(in the rows, 128 means zero)
A single turn carries every row of the set below to another of its rows. Some are shown first; where does it send the rows asked next?
k973: [143 104 127 100 130 148 109 121 101 121 129 125 160 130 138 124 137 100
 126 136 150 141 115 137 120 122 104 134 117 151]
k540: [175 125 140 123 118 144 132 118 100 127 162 124 126  77 151 149 159 133
 144 108 135 129 116 116 118 125 140 114 120 120]
k773: [141 150 126 161 123 101 117 125 137 117 137 120 112 158 130 136 129  83
 133 139 118 150  90 138 127 140 148 149 141 128]
k239: [167 110 128 138 103 112 144  99 147 125 122 127 131 101 139 117 121 118
 152 134 118 106 143 150 132 127 136  91 147 131]
k330: [128  96 127 161 110 150  95 137 131 131 136 132 149 106 128 145 120 118
 160 126 126 148 140 125 129 103  76 116 138 126]
k593: [157 118 152 134  97 124 136 114 140 136 113 133 122 113 163 118 114 111
 151 137 127  99 125 137 127 126 147  90 154 126]
k604: [127 138 152 143 148 118 115 148 130 141 131 126  80 143 110 148 137 150
 146 115 141 132 125 137 117 139 142 148 140 130]
k96: [137 115 159 134  95 130 123 124 139 142 112 135 131 122 180 104 112 116
 136 140 132 105 114 125 128 126 141 109 150 126]
k395: [143 138 138 154 102 151 100 114 130 123 155 132 145  96 128 130 143 106
 155 149 129 146 139 160 125 141 158 153 138 113]
k937: [141  97  96 137 118 127 142 110 130 115 142 158 154 119 149 110 132 129
 131 123 138 146 138 101 126 105 139 121 134 140]
k930: [148  98 154 135 136 140 139 142 121 135 145 124 138 134 110 116 129 114
 133 102 144 119  80 121 147  96 112 122 134  96]
k924: [138 136 133 165 148 115 122 136 116 120 118  76 131 134 149 158 122 143
 136  93 125 150 103 129 131 121 114 119 166 143]
k17: [139 147 123 157 105 138 108 125 143 149 143 127 154  92 156 132 129 117
 175 140 132 127 146 150 148 137 130 145 137 108]
k273: [140 126 136 144 107 146 126 123 124 121 149 118 120 128  85 132 152 116
 117 148 117 137 108 150  91 137 158 137 142 127]
k992: [155 111 116 150 123 138 132 137 137 125 159 135 132  91 105 131 151 130
 164 155 127 135 152 152 133 106 120 131 109 128]
k532: [143 104 138 135 146 128 139 143 125 149 129 114 145 142 125 117 123 110
 146 108 141 101  93 125 147 108 107 115 132  87]
k978: [136 154 143 154 152 124 106 158 119 128 132 110  92 122 144 150 119 138
 148  98 138 140 109 149 122 142 145 135 126 141]
k608: [121 116 105 137 122 131 133 129 127 133 127 119 108 152 110 141 153 150
 115 141 118 132 112 134  80 130 134 119 140 145]
k976: [125  81 123 159 118 153 114 122 153 141 117 122 148 132 121 129 122 150
 142 140 119 136 143 138 128 106  93 111 148 119]
k883: [132 124 124 135 139 126 135 143 135 165 120 113 148 130 147 121 123 130
 156 118 133 100 114 122 148 113  97 123 121  87]
k463: [150 135 149 129 132 129 136 128 133 141 139 129 130  98 149 102 152 170
 145 118 154 114 120 131 165 112 134 140 137 136]
k16: [156 151 116 185 140 132 104 136 127 121 135 107 128 111 167 143 102 120
 148  87 123 139 105 145 125 125 135 115 143 135]
k70: [135 125 109 149 123 117 129 122 138 132 123 116 101 144 144 144 153 167
 129 137 123 137 122 117  94 125 107 117 139 166]
k376: [136 154 123 160 130 101 113 129 133 112 140 119 114 152 136 137 138  90
 139 139 125 153  86 134 118 147 151 144 137 131]
k193: [130 129 105 153 131 119 131 126 139 132 115 116 100 147 147 145 146 160
 130 135 116 139 114 113  98 115 112 111 143 159]
k221: [116 120 155 143  94 133 104 122 137 145 137 156 138 131 158 101 147 110
 129 139 145 125  94 112 125 124 137 134 138 105]
k618: [147 101 117 116 124 140 115 121 106 110 136 143 162 125 155 116 126 102
 129 125 155 144 126 131 112 113 124 131 127 161]
k454: [148 103 118 142 122 133 145 106 153 126 127 116 130 162 121 137 142 159
 110 145 112 136 119 159 117 132 127 113 143 107]
k309: [123 142 149 152 146 134 106 176 114 128 131  99 139 131 158 155 119 150
 155 125 135 138 115 120 120 120 112 136 136 139]
k898: [126 143 156 150 139 116 119 151 130 140 138 126  76 137 120 146 134 146
 150 115 132 126 126 130 119 144 141 149 134 128]
k134: [154 125 112 165 135 112 120  98 126 125 134  86 132 139 130 156 137 134
 124  89 124 162 104 123 134 130 113 136 164 136]
k348: [173 121 137 124 124 137 147 116 113 126 166 126 131  86 151 127 161 157
 140 106 135 113 112 126 137 129 145 122 128 116]
k492: [135 127 129 149 144 154 114 173 130 129 151 133 137 107 119 134 144 142
 166 152 140 139 129 138 128 105 107 143 108 129]
k306: [150 127 121 163 136 114 125  93 126 122 128  85 123 133 127 152 137 134
 123  92 117 164 105 125 133 142 122 131 168 132]
k480: [163 130 125 192 111 136 115 116 150 126 141 106 149  94 153 131 138 122
 152 127 107 136  99 142 148 115 114 107 156 102]
k656: [154  98 164 154 130 129 116 124 125 103 148 135 135 106 121 113 131 110
 132  96 142 149  89 120 162 104 112 120 143 133]
k399: [147 115 144 169  99 141 112 112 153 141 138 104 146 109 127 123 158 114
 143 150 116 131 106 151 149 111  92 121 140  93]
k422: [168 127 136 142 112 131 112 125 103 118 165 131 137  76 141 160 148 103
 156 103 133 141 117 115 111 116 127 114 122 118]
k679: [136 115 156 102 115 147 100 122 115 134 125 125 147 127 119 129 148 100
 128 151 144 140 113 148 124 115  96 142 115 134]
k452: [139 135 121 148 113 116 138 110 138 114 134 116 118 161 128 146 140 111
 118 141 111 154  95 148 109 149 159 126 145 107]

k134 moves to k773
k976 moves to k480
k452 moves to k978
Where do these go?
k540 moves to k973
k96 moves to k348
k273 moves to k309
k193 moves to k306
k463 moves to k937
k399 moves to k17
k239 moves to k422

